Each row is where one point has got to under a steady rotation. How many steps took it there?
The counts run from 0 to 113.
[ -5  14 -11   6  21   3   6   0   9  16   3 -10 -13  -5 -10   4  -5  -7
  -9  -8  -5  24  27  -6  -1  29  -2  20  -5  15  15  16 -29 -25 -12  20
   6  -2 -28 -12 -14  -4  -4  -3   1   0  12  -7 -10 -16 -10   8  10  18
   2  -5  17  -9  -3  20   4  25  16  -3   7  -7   9]	24
[  1  -3 -19   2  16   1   1 -13  -1   3  -5  -3   5  -1 -10   4   0 -17
   0 -23 -13  27  17  -2 -15  21  13  12  11  22  17  12  -9 -29 -14  14
   8  -6 -43   3  -9   9 -14  -8  -7 -14   0   1   9   1  -4  16   4  21
   1  -8  -8 -25  -2  13   6  21  22  -7   0 -10   1]	82
[  4  -6  -3   1  29  -9  -4  -9  -9   5  -3 -12   1  -8  -7  -5 -16 -34
  -3 -15 -12   8  19   8 -19  12  -3   4  -4   0  19  15 -24 -18 -21   3
   6 -20 -40 -16 -12   0   9  -5  16  -2  -3  11   8   2 -12  21   8   7
  -2  -9 -15 -18  -9  12   5  15  11   8  11  -1   1]	0
[ -1  -1  -8   8  38  -3   0   4   4  24  -2 -27   2 -10   0 -16 -10  -9
   0  -8 -14  22  16 -13 -10  15   3   6   4  -5   2  30 -17 -13 -16  21
  -1 -22 -15   8 -13  -3  -4 -19  -2  -6  -3   7  -5 -11   5  22   4   5
  16 -11  -6 -25  -6  11   6  18  12   1  -7 -22   1]	41
[ -1  -1 -11   1  15   6   7  -7  -5  19  -5  -5  14 -19  -7  -4  -3 -17
 -10 -16  -4  20  14  -7  -8   8  10   8   6  26  26  11 -20 -14 -17   8
   5   9 -39   5  -1  10   3  -3  -5  -5  11  -4   5  -7  -1  23   2  30
   8 -18  -3 -20 -12  -2 -11  19  29   0  10  -6   5]	88
[ -7  -4 -17   6  15  -8  -6 -17  -4  11  -3  -1  -2  -1   3  -2 -14  -7
  -1 -22 -10  21  18  -1 -16  17  15  12  13  17   9  27  -3 -35 -19  -7
 -10 -19 -36  -8   2   5  -7 -13   7 -11 -12   0   7  -2  -3   2   5  20
  -2 -13 -10 -14   3  14  15  25  21  -6   4  -9  -5]	75
[ -5  11  -9   3  24   5   3  -3   9  14   4 -15 -15 -12  -9  -1  -9  -7
 -10  -7  -6  22  25  -3  -4  29  -4  22  -5  16  17  18 -24 -27  -8  18
   3  -4 -25 -15 -12  -4  -3  -1   5   3   5  -7  -8 -20  -8   5  11  18
   3  -8  15  -6  -4  20   4  26  18  -3   4  -5   9]	25
[ -3  -3  -4   4  22   9  -5  -5  -4  16  -8 -11   0 -27  -7 -10 -16 -17
  -1  -5   3  16  19   5 -17  13   0  15  -8   8  35   4 -14 -24 -11   7
  -3  -4 -29  -2  -4   9   9  -6   1   6  -1  -7   8 -21  -8  17   7  24
   4  -6  -4 -14 -20   9 -21  18  31  11   7   9   0]	94
[ -6  -7  -5  18  22 -15  -5  -5  -5  19  -3  -7  -3   2   1 -10 -14 -24
  -2 -16  -8  11  18   2  -2  16   9   9  -6  11  15  21 -22 -33 -20  -7
   0 -16 -34  -8  -4  -4   5  -8  14   4  -1   5   9   6 -13   8   7  26
   0 -12 -13  -9  -9  24  -3   8   0   1  16  -5   3]	8
[ -6   8 -10   9  27 -10  -2   6   1  18   0 -12  -2 -25  -4 -10  -7   2
  -3  -3  -8  21  22 -15   0  16  -5   6  -4  -5  13  22 -12 -13 -16  20
  -2 -23 -14  12 -16   4  -3 -15 -15  -9  -6   5   4 -17   0  22  -2   6
  16  -7   3 -28 -19   2   3  17  30  -9  -5 -24  -4]	38
[ -2   5  -5  17  14  -3   2  -7   5  22  -6  -4 -16   1 -10  -4 -11 -11
  -4 -10  -8  12  23   0   6  19  11  25  -1  30  19  21 -22 -40 -18  12
   5  -6 -27   0 -22  -1  -3  -5   4   4  -6   1   6 -16 -10   5   7  17
  -5 -10   0 -13  -5  27   1  17   4   2   5  -4   7]	17
[  1  -2  -4   3  42   1   3   7   5  27  -3 -29   5 -17  -2 -26 -17 -10
  -5  -2  -9  16  11  -5  -9   9   2   7   9  -5   3  26 -13 -18 -13  22
  -2 -18 -16   7 -13   3   9 -17   6  -1 -11   6  -7 -10   7  17   9   8
   9 -13  -7 -17 -14   8   9  12  15   1   6 -17   6]	43
[ -4   1  11   1  26  -4   3  -8   2  35 -20 -10   5 -20  -3 -23 -15 -13
  -6   0  -6   5  17  -5  -9   4   8  12   4   3   3  31  -1 -21 -20  11
 -11 -37 -14  12  -4   7  12 -12   4   2  -3  -7  -9 -11  13   9  15  18
   3  -3 -11 -11 -19  15  -3  11  19   6  15  -3   4]	52
[ -4   9   7  -4  18 -15  10  -8   0  25 -19   2   2  -6  -4  -3  -4 -22
  -9  -2  -6   4  28 -12  -7  11   9   9   6  -3  -1  28 -11 -15 -31  11
  -5 -40 -26  10  -3   4   6 -14  -1  -9  17  -4 -11   0   4  19  13  14
  -3   9  -3 -19  -8  12   4   8  22   9  13  -3  -2]	56
[  0  -2 -10   0  17   8   5  -9  -2  17  -5  -7  12 -21  -9  -8  -8 -12
 -10 -16  -4  20  11  -4  -7   5  10  10   9  28  28  10 -17 -17 -18  11
   6   9 -36   8  -4  15   5  -3  -3  -3   2  -3   8 -12   2  19   2  29
   6 -22  -5 -19 -16  -2  -8  19  29   1  10  -7   5]	87
[ -4   7  -5  13  22 -15  -1   7  -2  21  -4  -1   5 -23  -1 -20 -19 -11
 -21  -4  -8   4  25   1   2  11  -6   9  -8   7  14  20 -29 -18 -12   8
  -4 -20 -26   1 -11  -7  22  -9   4  -1  -6   5   3  -7 -10  13   9  22
   9  -8  -3 -10 -23  10   5   6   1 -10  29 -15   5]	112
[ -9  -3 -14   6  13 -10  -7 -17  -7  10  -1   1  -1  -2   3   5  -9  -7
  -1 -23 -11  20  20  -5 -16  19  13   7   7  17   8  29  -7 -32 -19 -10
  -8 -23 -35  -7   3   3 -10 -11   3 -11  -6  -1   6   1  -4   3   4  23
  -1 -10  -8 -17   3  15  13  26  22  -9   5 -11  -5]	74
[-16  12 -14   8  21 -10   2   3   6  20   3 -13  -6 -16   3  -4  -7   1
 -11  -8  -1  25  31 -14   3  25   1  14  -2   2  20  23 -25 -13 -18   8
  -9 -11 -19  -6   1 -10  -5 -11  -4  -5  10  -1  -9 -15  -6  14  -3  18
  14  -8  16 -19  -4   3  -4  24  26  -6  -1 -17  -4]	31
[ -7   6 -10   6  31  -5  -1   8   6  14   1 -17  -6 -27  -4 -15 -15   0
  -8   5  -5  20  23  -4  -4  20  -6  14  -1  -9  22  16  -9 -18 -10  21
  -6 -18 -15   4 -14   6   3 -17  -6  -4 -18   1   1 -21  -1  14  -1   4
  10  -7   5 -20 -18   1   5  17  33  -5   1 -16  -6]	36
[  3  -6  -1   2  30  -6  -4  -8  -8   5   0 -10   0 -14  -9  -8 -19 -33
  -4 -11 -13   7  15  10 -17   9  -6   3  -7   2  22  13 -20 -23 -18   4
   8 -21 -40 -16 -15   6  12  -2  15   2  -9  10  12   3 -11  16   7   9
  -4 -13 -14 -14 -17  12   5  14  11   9  15  -1   3]	1
[ -6  -6  -5  16  21 -15  -7  -6  -8  22  -1  -5  -1  -2   0  -3  -8 -24
  -1 -20 -10  13  18  -3  -4  16   4   2 -12  12  13  23 -26 -27 -20 -11
   2 -19 -35  -8  -4  -4   4  -5  12   2   5   9  10   5 -14  14   5  28
   3 -14 -11 -15 -11  22  -6  11   2  -1  15  -7   5]	7
[  0   5   2  -6  14 -10   5 -13  -8  18  -2   2  -3  -3   1  11 -11 -13
  -9 -13 -10   8  22 -10 -14  10   5  -1   6   9  -5  36 -19 -18 -36  -5
   2 -30 -32  -6  -3   3   2  -7   9 -11  12   1  -3   0   0  13  12  10
  -5 -11   2 -14   0  12  22  26  22   5  13  -4   0]	65
[ -8   5  -5  18   8 -15   2  -2   0  18  -5  13  -7  -5  -8  -1  -3 -13
  -7  -5  -5  11  28  -3  11  20   3  16  -7  15  21  13 -19 -38 -21   4
   5 -15 -35  11 -17   5   5  -7  -5  -2   1   0  14  -2 -16  12   5  27
  -3  -3  -4 -17 -21  18  -3   5  14 -10  20  -6   1]	13
[ -3   1 -19   2  13  -3   2 -12  -1   2  -5   3   6  -1  -8   5   2 -16
  -3 -20 -12  23  20  -4 -11  20  11   9  13  19  17  11  -8 -28 -17  12
   7  -5 -45   8  -9  12  -9  -9  -9 -16   1   0  10   4  -7  16   2  21
   1  -7  -8 -28  -6   9   6  18  26 -11   5 -12  -1]	81
[ -6  -5  -6  18  23 -11  -2  -4  -3  20  -4  -7  -5  -2   1 -13 -17 -22
  -4 -12  -7   8  19   5   0  18  10  16  -4  11  18  18 -20 -39 -21  -7
  -2 -12 -34  -8  -7   1   8  -8  16   6  -7   3  10   3 -14   5   7  25
  -5 -11 -15  -9 -11  23  -2   7   1   1  19  -2   5]	9
[-12  13  -8   8  17  -5   3   1   3  24   5 -10  -8 -27  -4  -7 -13   7
 -14  -4   0  20  27 -12   6  18  -3  14  -5  12  26  22 -22 -13 -14  10
  -6  -9 -16  -4  -4  -2   2  -4  -7  -1   2  -6  -3 -25  -4   8  -2  22
  12 -16  17 -12 -14   1  -4  25  30  -8   7 -13  -1]	29
[ -7   9  -4  13  19 -19   0   7  -1  19  -5   4   5 -19  -4 -15 -14 -12
 -20  -7  -8   4  28  -3   4  16  -8   9  -8   4  13  21 -29 -16 -13   8
  -2 -24 -26   1 -11  -9  17  -7   0  -3   1   4   3  -2 -13  14   7  25
   9  -5  -1 -13 -22  11   1   6   2 -14  29 -17   4]	113
[-11   8 -16   8  33  -6   0   6  10  13   1 -24 -10 -11   3 -12 -12  -3
  -8  -4  -3  24  29  -7  -4  30   2  20   3 -10  19  20 -18 -20 -15  13
 -12 -13 -20 -11  -3  -7  -3 -14   5  -2  -2   0  -9 -16  -8  11   0   8
  10  -2   7 -16   0   8   2  20  25   2  -6 -13  -3]	33
[  0  -4   3  10  18 -11  -6  -6 -15  16   3   3   4 -19  -9  -3 -12 -23
  -5 -12 -11   8  16  -1  -2   7  -8  -5 -16  11  21  16 -20 -22 -18  -7
  10 -22 -34  -4 -13   7  10  -2   4  -1  -2   6  20   3 -10  16   3  23
   3 -18 -11 -14 -28  12  -2  13  15  -5  23  -9   3]	4
[ -1   5  -1  15  13  -2   3  -4   7  23  -8  -4 -15  -3  -9  -8 -13  -9
 -11  -8  -5  10  22   1   9  14  10  25   2  31  20  21 -22 -36 -19  14
   4  -4 -27   3 -24   2   3  -4   6   5  -9   1   7 -20  -9   3   4  16
  -7 -18   2 -12  -6  21   3  17   7   3   8  -4   7]	18
[ -1   1  -3  -7  22  -5   3 -11  -4  13   1  -4  -6  -3   3   6 -19 -14
  -9 -10  -8  11  19   0 -19  14   3   5  11   4   0  30 -12 -27 -28  -4
  -1 -25 -36 -16  -4   4   6 -10  17  -7  -2  -1  -1   2   0   4  15  11
  -9 -12   1  -6   0  12  27  25  22   4  16   1   1]	67
[ -4   8  -9   9  29  -9  -2   5   1  20   0 -17   0 -20  -3  -7  -4  -2
   0  -6 -11  22  21 -17  -3  18  -4   2  -3  -4   9  25 -16 -10 -15  19
  -1 -24 -14  13 -13  -1  -6 -15 -13 -10  -1   5  -1 -12   2  25  -1   6
  17  -7   1 -30 -14   7   4  19  23  -5  -8 -25  -4]	39
[ -3   0 -14  -1  19   4   7  -7  -3  16  -3  -7  12 -14  -5  -1  -2 -20
  -7 -20  -2  22  17  -8 -10  14  10   9   3  19  24   9 -22 -13 -18   8
   6   7 -39   3   2   8   2  -5  -6  -5  17  -3   2  -3  -5  25   2  32
   9 -10  -1 -20  -8   2 -12  17  28   1   8  -6   4]	89
[ -7  -5 -15   5  14  -6  -1 -12   0   8  -6  -2   3  -8   2  -8 -16  -6
  -8 -13  -8  17  16   4 -10  11  17  17  21  18  19  20  -1 -34 -19  -1
  -8  -7 -38   0  -4  12   2 -15   6 -10 -21   0  11  -4  -4   4   0  19
  -5 -15 -11 -16  -3   4  14  19  27  -8  12  -8  -4]	77
[-10   6 -12   7  34  -3   2   6  11  13   0 -26 -11 -17   0 -15 -16  -3
  -7   1  -2  23  26  -3  -6  27   0  20   2 -11  21  17 -15 -23 -11  17
 -11 -14 -19  -7  -8  -3  -2 -18   2  -1 -11   0  -6 -18  -6  10   0   7
   8  -2   5 -16  -5   8   4  21  27   0  -4 -13  -4]	34
[ -5  -5  -4  15  17 -16  -5  -7 -12  19   1   2   1  -8  -3  -2  -6 -23
   0 -20 -12  11  18  -6  -1  15   0  -2 -16  13  15  22 -25 -23 -22  -9
   7 -22 -35  -5  -5  -2   5  -3   4   0   7   7  14   6 -11  15   5  29
   5 -14 -10 -15 -17  18  -3  13   6  -3  16  -9   4]	6
[ -6   0 -17   3   9  -8   2  -9   0   6  -5   7   7 -11  -2  -3  -7  -9
 -10 -13  -7  16  20   0  -6  11  12  13  18  19  23  13  -3 -28 -19   5
  -2  -5 -42   9  -8  16   1 -12  -6 -16 -12   1  14   1  -6  12  -1  21
   0 -13 -10 -24 -11  -1  11  14  32 -13  14 -11  -6]	79
[ -9   7 -12   6  33  -3   0   6   9  11   0 -23  -9 -20  -2 -17 -15  -1
  -7   4  -5  20  24  -1  -5  23  -2  18   2 -11  22  17  -9 -22 -11  18
 -11 -16 -17  -2 -11   2   2 -18   1  -3 -18  -1   0 -18  -3  10   1   4
   8  -6   4 -17 -12   3   4  17  31  -3  -1 -15  -4]	35
[ -7   3  -7  -1   9  -9  -4 -13 -13  10   4  12   2 -17  -2   9 -12  -3
  -7 -12  -8  15  19  -5 -11  14  -2   1   4  11   9  25  -5 -28 -21  -9
  -3 -26 -36  -4  -2  11   4  -6  -1 -13  -5  -4  11   0  -3   1   8  23
  -3 -11   1 -10 -16   5  18  22  35 -16  23  -9  -4]	71
[ -9  11  -7   7  17   0   0   0   5  23   4 -11 -10 -28  -5  -9 -15   6
 -13  -3  -1  20  24  -6   4  18  -4  15  -5  16  28  21 -19 -20 -11  12
  -5  -8 -17  -8 -10   1   5  -3  -2   3  -2  -8  -2 -27  -1   4   1  20
   8 -16  17  -8 -15   5  -2  27  30  -6   8 -11   2]	28
